In the rows, zero is written as 128.
Named moves, each a turn or a mirror, and the order they were made in; the first pair answered
G:
[143 108 153 150 108 133 129 109 114 121 134 105 168 187 116 113 150 118
  98 155 135  56  74  63 122 148] |-> [127 111 161 160 104 135 128 113 115 118 135 101 159 190 125 107 148 113
  97 152 139  47  76  80 120 141]
[ 74 150 136 191  94  94 155 129 119 131 119  88 157 146 131 123 146  34
 104 146 162  52 109 126  94 143] |-> [140 138  99 141 132  84 156 114 101 131  94 103 194 120 100 150 146  59
 113 154 135  90  95  41 104 170]
[ 79 140 169 182  98 134  96 121 138  88 176 114 102 167 134 138 112 110
 104  93 142 129 187 196 118  99] |-> [185 133 103  97 155 120 102  95 107  87 135 144 164 127  78 181 114 152
 127 107 101 181 159  54 143 151]
W:
[126 121 130 127 174 132  93 139  86 107 136 152 113 156 152 121 126 123
 119  94  78 164 182 128 124 125] |-> [125 120 131 128 172 132  97 138  81 110 135 152 116 156 149 121 126 122
 117  95  79 161 178 128 118 127]
[138 138  86  98 128 169 103 145 163 132 122 139 114 185 106 112 143 208
 159 119 127 130 107 105 142 105] |-> [154 134  83  91 135 151 116 136 145 117 115 145 132 183  98 125 144 199
 151 127 121 138  93  72 136 123]
[172  94 131 157 129 124 129 145 122 122 150 105 124 153 118 136 172 125
 108 149 133  94 132 155 119 133] |-> [174  95 132 156 133 116 131 140 115 119 147 106 128 153 116 139 173 123
 106 153 130  95 128 145 119 141]
[166 135  99 114 157  84 153 102 113 128 109  96 202 130  91 159 146 102
 130 165 114  90  75  43 105 172] |-> [110 146 115 151 123 154  89 150 176 186 144  66 104 140 146 100 150 152
 163 137 146  57 120 210 132  81]
Q:
[ 81 128 148 166 102 153 112 146 150 145 153 121 115 136 145 105 133 118
 152 151 139  74 111 198 119  75] |-> [110 122 134 153 122 110 150 122 120 121 137 119 185 137 115 136 143  83
 140 178 132  62  75 103 100 127]
[ 96 135 154 137 124 119 136 128 129 143 138 102 164 175 122 108 186  96
 137 135 146  70  98 117 140 141] |-> [110 123 171 124 124  98 158 114  99 106 122 148 164 160 111 135 155  86
 105 113 119 142 125  65 140 166]
[110 114 118 149  73 120 116  70 119 109 117  87 185 131 184 114 129 137
  84 125 109  79  76  99 150 144] |-> [110 108 132 149  61 115 119  67 109  93 107 119 165 120 185 121 100 142
  66 102  94 131 109  94 153 148]
S:
[ 81 143 137 174  68 159 130 134 107 143 111  85  61 144 162  86 128 121
 161 114 147  63 129 178  81 100] |-> [ 88 143 128 170  73 163 129 133 105 147 113  78  68 140 161  86 134 126
 168 119 146  52 120 171  83 100]
[ 71 138 143 167 107 126 125 143 126 119 147 105 104 143 158 120 121 108
 123 125 132  97 133 165 119 101] |-> [ 89 144 118 156 124 133 115 141 136 137 148  83 115 146 155 117 140 118
 145 142 137  74 110 155 123 101]
[121 158  61 129 126 127 156 145 120 125 125 153 107 124 125 115  93 148
 116 126 114 109 139  90 115 128] |-> [116 160  64 129 124 125 156 145 119 123 125 155 106 126 124 117  88 146
 115 121 113 113 141  89 114 128]
C:
[109 124 130 118 109  91 151 125 136 123 135 106 125 142 143 125 139 102
 128 137 142  93 146 141 114 113] |-> [139 127 110  89 121 116 127 134 149 139 131 116  97 123 144 116 133 147
 144 125 129 124 166 146 134  96]
[159 120 125 104 133 124 154 117 109 115 104 161 126 101 108 147 113 135
 116 134  99 197 148  85 136 143] |-> [122 135 128 143 129 107 173 118 124 123 123 102 166 141 113 132 157  88
 128 173 139  83  87 109 108 145]
[ 98 122 121 125 136 147 123 139 121 123 132 152 112 121 153 140  94 138
  94 132 107 159 156 143 118 137] |-> [ 72 133 125 141 132 144 136 139 126 126 141 124 132 147 158 130 115 109
  98 153 127 105 132 152 101 138]
[150 151 137  91 155 153 101 129 127 112 160 134  88 116  83 150 149 131
 148 131 131 132 160 122 174 131] |-> [130 148 162 112 138 129 133 117 111  84 161 139 109 130  81 161 145  81
 123 138 134 125 154 106 151 152]
Then:
Between the rows of a pair lie 2 to 3 moves.
[110 166 164 174 127  93 129 158 148 127 126 119 119 126 145 101 134 109
 155 113 103 153 160 160 109  90] |-> [140 155 158 154 135  77 139 145 129 109 111 144 137 109 127 124 127 105
 147 108  87 186 161 107 108 117] => G then C then Q
[143 115 128 156 102 149  81 145 155 145 128 124  84 117 130 118 110 159
  92 126 131 139 149 175 149  89] |-> [127 115 134 176 103 105 123 126 138 117 130  97 154 142 114 133 134  93
  77 164 148  77  98 127 115 128] => C then Q then Q
[206 125 107  87 161 165 122 162 114 161 118  77 138  74 107  98 139 138
 201 162  86  96 137 132 136 113] |-> [186 121 125 114 155 129 162 147  92 134 120  72 181  98  98 112 145  82
 179 183  98  63 109  97 108 144] => G then Q
[147 125 114 100 140 141 111 137 143 146 127 138 117 127 114 121 133 157
 143 113 108 159 126 130 136 108] |-> [122 133 119 125 140 133 127 134 146 148 139 106 143 147 119 113 155 126
 144 134 133  97  98 139 117 111] => C then C
[117 113 121 158 120 107 137 103 138  95 153  93 159 143 107 123 142  89
 141 141 116  95  87 131 111 137] |-> [123 110 132 152 118 100 151  99 127  81 149 110 160 136 105 133 129  86
 124 135 103 128  94 111 109 148] => W then Q
[134 148 103  85 159 104 139  93 113 102 112  85 230 135 134 148 136 112
 116 154  93 106  87  32 116 161] |-> [ 44 155 161 142 104 156  90 139 160 124 148  90 103 148 200  95 110 134
 108 103 114 123 169 212 136  78] => W then S
[ 78 114 166 117 108  21 149  97 113  75 171 126 171 150 122 139 130  84
  76 110 136 108  93 126  43 136] |-> [ 90 107 174  93 101  68 103 116 132  96 168 167  86 115 143 125  87 154
  83  58 111 200 169 186  83  92] => C then C then G
[115 120 170 153 132  91 174 101  77  77 114 159 141 131 116 149 110  93
  66  97 104 183 147  71 127 170] |-> [173 121 127 103 161 130 125 117 100 117 100 170 117  96 111 145 106 169
 108  87  87 219 160  70 166 149] => Q then G
[134 113 114 126 115 116 160 128 100 165  99 105 104 121 135 119 157  86
 144 127  87 133  59  98 129 163] |-> [117 109 123 131  99 139 137 143 114 176 107 114  58 115 156 102 140 111
 147 105  88 157  90 155 140 133] => Q then Q
[133 123 156 154 108  83 146 178  92  62 113 166 152 170 108 117 104  91
  63 119 143 121 118 130  93 143] |-> [155 116 144 135 117  85 144 176  91  63 103 183 149 153  99 128  97 109
  64 112 130 152 127 106 105 149] => Q then W then G
[154 111  86 129 110 109 161 139 121 118 121  97 172 134 120 153 167 112
 161 189 129  57  93 125 132 147] |-> [182  97  85 106 115 103 168 135  98  93 107 138 167 110 107 173 141 126
 145 173 107 129 123  83 144 162] => Q then S
[131  90 126 112 118 116 156 123  87 109 128 161 132 121  95 172 116 119
 127 118  99 183 153  51 155 152] |-> [ 97 113 110 132 117 151 118 150 144 176 163  80 120 149 117 126 163 135
 184 146 145  60 111 145 157 106] => W then Q
[151 121 110 122 165 115 129 120 135 136 131 109 162 123 115 131 145 136
 161 160 131  92  86 101 132 139] |-> [156 119 115 120 162 117 132 115 130 130 127 118 164 118 112 136 140 137
 152 153 125 107  92  89 131 144] => S then G then S
[149 130 105 102 139 155  81 127 139 157 132 146 122  95 131 135 135 172
 140 127 116 153 148 140 137 129] |-> [ 94 136 135 151 113 144  94 135 147 153 154 116 121 126 148 121 145 131
 129 139 143  96 135 187 119 117] => Q then Q then G
[ 91 121 172 160 113  75 150 152 167 124 173 109 138 159 144 141 136  89
 112 164 120  54 143 144 128 149] |-> [174 128 103  88 158 108 105 157 181 168 153 112 141 123 122 140 145 174
 163 166 100  84 136 103 171 142] => C then G then Q
[106 101 188 169 111 125 156 104  82  73 141 119 122 161 125 143 133  66
  61 140 192  90 139 124 120 144] |-> [190  97 130 101 156 133 142  92  74  85 112 137 152 123  88 164 133 123
  87 144 163 132 123  38 145 168] => Q then Q then G
[120 131 137 129 100 113  81 129 135 108 149 126  69 134 115 121 145 140
 137  89 127 156 169 151 136 102] |-> [126 130 123 131 112  80 111 114 120  96 149 102 137 150  92 136 175  98
 136 132 138 100 110  91 115 138] => G then C then S
[160 136 154 143  90 126 141 125  93  97 114 167  86 124 108 130  79 106
 102  62 108 196 152 108 147 130] |-> [183 140 129 132 110 101 162 109  84  97 106 139 150 130  83 138 106  84
 111 101 116 149 100  48 133 157] => Q then W
[156 110 147 148 143 122 118  87  51  74 133 180 130 103 129 159  65  96
  86 105 108 192 119  40 137 197] |-> [110 143 122 181 141 174  68 125 131 164 178  68 121 146 158  93 135 116
 160 147 173  21  66 170 140 130] => W then Q
[127 137 120 114 140 108 132 127 131 126 128 100 159 122 107 151 151 118
 126 151 139 118 115 111 128 143] |-> [136 139 107 103 146 122 112 134 140 142 127  98 143 114 108 144 150 140
 141 148 137 121 122 124 138 137] => W then G
[184  77 121  83 145 105 123 111  98 114 101 209 154  99 128 144  69 142
 116  87  78 241 206  58 143 143] |-> [ 82  98 165 177 112  57 177 110 101  95 136 121 222 184 141 129 130  19
 101 152 147  63 124 101  77 161] => C then S
[128  99 130 135 176 124  91 129 144 186  69 163  91  96 129 150 141 220
 157 132 126 163  80 139 106 114] |-> [131  97 131 139 180  91 122 112 125 167  67 158 137 112 110 169 150 181
 148 158 127 137  48  85  85 147] => S then Q then W
[ 88 123 129 162 102 122 131 113 140 130 129 122 100 154 136 115 136 116
 132 119 156  90 123 168 117 112] |-> [143 111 106 117 127 107 143  94 110 110 104 163 127 125 108 147 120 135
 123 115 121 158 128  78 125 144] => C then W
[ 63 154 175 151  79 122 171 145 123  87 142 126 110 145 170 113 127  94
  99 120 145 118 128 184 102 116] |-> [ 68 146 180 149  80 120 179 143 113  74 137 145 104 138 168 118 113  95
  87 110 133 144 135 161 102 125] => W then Q
[128 137 116 170 152 117 134  92 158 213 140  99 131 129 161 111 177 117
 127 140 161  53  85 129 142 108] |-> [183 118 100 118 172 115 133  77 130 190 112 167 117  87 141 143 137 156
 109 108 114 172 126  61 169 131] => G then C
[172 146  90 119 160 162  92 121 134 148 102 138 139 120 101 162 138 169
 175 153 133 126 109  69 105 156] |-> [135 151 110 147 134 189  70 138 164 168 117 118  95 133 128 136 141 175
 187 143 152 103 130 154 108 120] => W then G
[158 153  96 110 150 121 124 125 132 133 127  95 164 140 102 128 144 125
 160 155 137  86  96  85 144 140] |-> [169 152  96 105 150 119 131 118 123 126 123 101 168 132  99 133 138 119
 157 151 127 100 102  75 142 147] => S then G then S
[ 40 125 141 127 107 136 148 152 128 105 167 103 135 133 136 101 111  88
 120 148 153 100 150 144 113  72] |-> [ 54 114 145 114 109 135 152 145 108  87 152 141 119 108 131 112  80  99
 101 125 134 164 178 126 124  80] => C then C
[146 121 119 114 152 111 130 123 116 136 122 103 175 120 113 136 128 114
 139 139 127  90  94  71 122 156] |-> [146 125 109 105 148 152  91 142 143 175 134 104 123 108 132 113 124 166
 162 116 129 104 121 134 151 115] => C then W
[132 157 141 115 147 105 129 123 129 145 125 101 180 174 123 128 172 125
 166 156 132 100  87  95 129 154] |-> [152 158 122  92 155 139  90 136 141 174 121 118 138 151 129 117 158 178
 189 130 119 137 117 127 159 128] => G then C then Q
[167 114 100  94 126 148 100 156 136 136  80 131 123 113 142 174 142 146
 153 147 128 186 132  88 124 161] |-> [117 126 118 133 102 162  88 175 162 157 107  93 102 143 170 146 157 136
 165 151 157 122 128 169 113 127] => G then S
[126 120 141 124 139 116 137  81 103  96 124 129 176 122 165 131  73 117
  68 151 130 152 129 130 129 151] |-> [135 131 111 117 154 131 124  87 124 132 129  93 190 131 166 113 106 134
 101 178 149  92  94 139 131 140] => C then W
[ 97 114 170 148 159 107 157 142 127 108  94 172 133 114 177 136 134 124
 144 119 131 164 166 135 147 141] |-> [128 117 139 119 177 118 146 142 132 123  90 168 141 101 165 138 140 151
 161 126 123 173 155 112 159 143] => Q then C then G
[170 121 107  82 140 137 106 116 113 143 115 144  91 101 119 120 104 151
 128  99 112 198 184  99 154 130] |-> [ 93 121 167 145 101 100 153 107 100  98 133 139 102 139 138 118 102  69
  82 107 132 165 181 127 114 143] => C then Q
[128 133 110 114 165 124 129 132 138 163 127 105 144 140 113 104 148 128
 137 138 119  64  98 120 122 144] |-> [148 123 108  98 168 114 137 123 117 143 111 136 149 126 100 124 131 126
 125 126 100 113 111  79 124 161] => S then G then S
[145 141 102  93 150 158  90 136 134 174 121  96 138 136 125 125 148 167
 180 148 131  79 110 112 149 128] |-> [ 79 137 155 150 110 149 108 144 132 150 144  96 116 162 153 113 139 118
 147 133 147  64 127 172 128 114] => Q then G then S
[127 116 142 135 128 112 126 144  99 115 127 160 113 136 109 151  87 115
 104 106 116 193 152 122 132 127] |-> [169 121  96 100 157 135  99 146 116 148 122 137 132 120  95 148 107 154
 143 126 117 170 127 105 149 122] => Q then G
[100 156 117 126 119 137 117 126 144 175 172  93 123 126 153  76 173 141
 141 152 183  38  98 161 148 101] |-> [157 144  89  74 135 157  89 125 134 179 147 148  87  78 144  94 138 201
 146 117 141 145 143 131 184 100] => W then G then C
[ 63 138 158 189 108 127 132 131 139 114 145 123 113 176 141 106 110  84
 120 143 143  95 138 178 124 114] |-> [120 148  97 142 148 143 109 129 152 152 134  89 155 166 116 108 143 122
 170 174 145  53  92 135 140 120] => C then Q
[151 131  87  95 146 148 111 145 137 157 136 121 126 113 137 105 147 155
 142 148 110 129 129 122 134 106] |-> [129 135  95 114 138 138 120 146 140 153 143 105 137 128 141 101 156 129
 143 161 125  94 114 133 123 110] => G then Q then W
[108 152 163 143  98 133  92 164 165 148 131 110  94 136 158  75 113 116
 142 110 121 121 120 165 102 105] |-> [179 149 111  88 140 133  91 152 152 157 111 113 136 110 125  96 124 148
 165 130 102 139  95  82 114 137] => S then G
[131 115 131 109 121 111 157 102 109 119 105 127 175 116  99 160 140 103
  98 143 100 155 103  78 116 163] |-> [155 119 104  78 134 160 106 124 144 168 107 120 131  94 107 135 142 174
 139 128  97 168 127 127 151 122] => W then G then Q
[195 124  69 127 161 157 119 141 102 120  83 149  87  82 101 152 131 174
 105 108 109 198 102 107 114 150] |-> [125 134 102 194 137 119 160 136 102 103 109  96 137 137 107 144 166  90
  87 149 154  88  50 128  62 163] => C then G then S
[116  99 136 128  98 125 135 133 114  85 124 144 104 131 135 146 108  88
 109 110 128 152 160  89 126 140] |-> [146 116  90 103 122 161  95 147 149 145 128  98 111 130 134 120 142 143
 168 133 140  93 135 115 149 113] => C then C then Q
[ 83 135 150 146 128 119 143 119 151 113 139  69 162 170 137 103 152  91
 137 150 166  22  93 148  78 118] |-> [ 88 120 164 125 118 164  97 137 159 118 136 134  57 129 164  90  96 163
 131  83 135 143 188 206 122  77] => Q then W then C
[166 125 116  94 141 149 119 116 118 140 126 144 142 132 123 145 125 156
 141 119 103 146 136  99 127 149] |-> [104 130 157 142 112 127 146 118 115 117 139 124 147 166 142 138 133  98
 112 131 129  98 126 135  99 152] => C then G
